Q:
[[ 89 162  81 170 115 164 186 167]
 [117 125 121 123 129 128 136 123]
 [ 87 150  81 163 124 162 164 160]
 [114 138 122 143 135 140 139 138]
 [ 91 152  95 172 122 161 164 158]
 [ 83 165  58 202  83 181 187 183]
 [113 139 111 132 130 137 150 139]
 [110 143  94 136 129 144 151 150]
 [104 145  98 148 127 148 155 150]
 [ 93 158  84 170 117 163 173 166]
 [ 91 161  76 193  98 174 174 175]
 [101 148 102 159 121 152 161 151]]
A: 123

Q:
[[169  90 218  99  88 173 140  85]
 [175  90 218  98  88 180 137  85]
 [170  97 206 103  95 174 137  93]
 [ 95 130 157 139 130  95 158 127]
 [126 178  70 166 180 122 123 187]
 [175  89 218  98  88 180 137  85]
 [117 154 114 151 154 115 138 157]
 [131 165  92 156 166 129 126 171]
 [189 159  96 142 160 188 102 168]
 [118 103 203 117 101 120 159  96]
 [153 130 150 129 130 155 130 131]]
A: 85

Q:
[[185  37  64 155 100 135 152  81 105]
 [178  70  81  56 120 106 187 159  88]
 [156 106 139  87 122 123 145 169  88]
 [186  67 154 103  91 160 144 177  84]
 [144 113 106 101 148  85 138 132  67]]
A: 88

Q:
[[ 91 123 148 117 165 109 128 138 196 149 165 136 102 131 123]
 [110  99 132 126  72 142 128 132  56 100 109 136 102 131 100]
 [ 91 123 116 126 151 109 128 132 143  64  95 134 206 131 155]
 [ 87 201 140 135 167  95 114 132 143 133 106 136 102 131 155]
 [ 91 123 113 126 151 109 128 132 143  65  76 138 172 131 163]
 [160 114 132 126  41 117 128 147 114 152 106 136 102 154 119]
 [167 106 132 126  58 131 111 132 120 177 106 136 102 149 124]
 [102 123 132 115 151 115 128 135 168 177 183  94 102  91 155]
 [ 80 140 143 162 179 109 128 132 157 149 106 136  92 136 157]
 [ 74 148 143 161 174 109 128 132 149 149 106 136  96 133 161]]
A: 100

Q:
[[174 170 131 101 124 152 173  96 175 172 152]
 [ 99 161 166 145 155  60 131 143  97  72 129]
 [ 77 130 153 175 184 122 104 123  75 114 165]
 [148 117 134 121  43  99 117 125  97  85  88]
 [129 187 116 199 145 110 125 145 101 143  78]]
A: 129
---
53, 60, 62, 52, 144
132, 122, 147, 75, 183
105, 37, 144, 152, 77
-> 183

186, 52, 148, 198, 97, 156, 91
126, 131, 145, 145, 124, 139, 113
177, 86, 168, 101, 109, 140, 128
-> 113

92, 169, 162, 77, 151, 125
77, 95, 109, 135, 39, 126
158, 82, 90, 149, 135, 105
-> 126

153, 123, 107, 48, 110
132, 217, 120, 84, 115
136, 193, 147, 142, 81
-> 115

127, 196, 169, 102
104, 168, 210, 123
133, 183, 99, 163
-> 123

131, 96, 118, 124, 89, 155
116, 106, 101, 144, 211, 141
153, 114, 155, 117, 145, 112
-> 141

118, 203, 90, 143
118, 45, 38, 143
119, 213, 67, 141
-> 143

202, 139, 114, 176, 112, 141, 146
94, 157, 119, 144, 130, 154, 148
90, 49, 145, 108, 95, 122, 173
-> 148

145, 126, 130, 139, 59, 67, 148
142, 123, 154, 147, 83, 88, 139
119, 131, 81, 105, 113, 116, 122
-> 139
---
51, 134, 147, 123, 81, 139 -> 139, 51

150, 218, 197, 99, 127, 110 -> 110, 150

157, 83, 71, 147, 57 -> 57, 157

109, 107, 81, 195, 90, 128, 209
109, 114, 107, 135, 117, 148, 207
-> 209, 109

127, 101, 209, 147, 141 -> 141, 127

112, 95, 62, 102 -> 102, 112

65, 127, 63, 178
136, 136, 117, 103
130, 77, 191, 133
-> 178, 130

108, 110, 50, 132
116, 150, 132, 152
-> 132, 116
---
150, 58, 55, 176, 86, 137, 145 → 86

164, 198, 144, 75
69, 172, 181, 156
→ 198

148, 75, 81, 148
129, 109, 51, 178
→ 75

132, 134, 146, 99, 128, 61 → 99

151, 141, 72, 60, 127 → 72

152, 129, 208, 108, 134, 119
149, 126, 180, 113, 131, 121
→ 108

138, 206, 137, 120, 120, 118, 140
140, 114, 136, 119, 121, 117, 141
139, 69, 134, 119, 120, 117, 140
→ 120
---
204, 158, 140, 140
128, 128, 200, 146
169, 135, 146, 125
-> 128

180, 180, 106, 131
50, 164, 131, 123
87, 71, 159, 123
-> 164

115, 95, 206, 86
96, 115, 188, 67
126, 70, 195, 125
-> 115

205, 165, 59, 149
75, 211, 140, 127
56, 122, 125, 78
-> 211

168, 191, 107, 114
154, 73, 173, 90
111, 129, 171, 63
-> 73

131, 133, 135, 121
151, 156, 162, 117
216, 188, 181, 125
-> 156
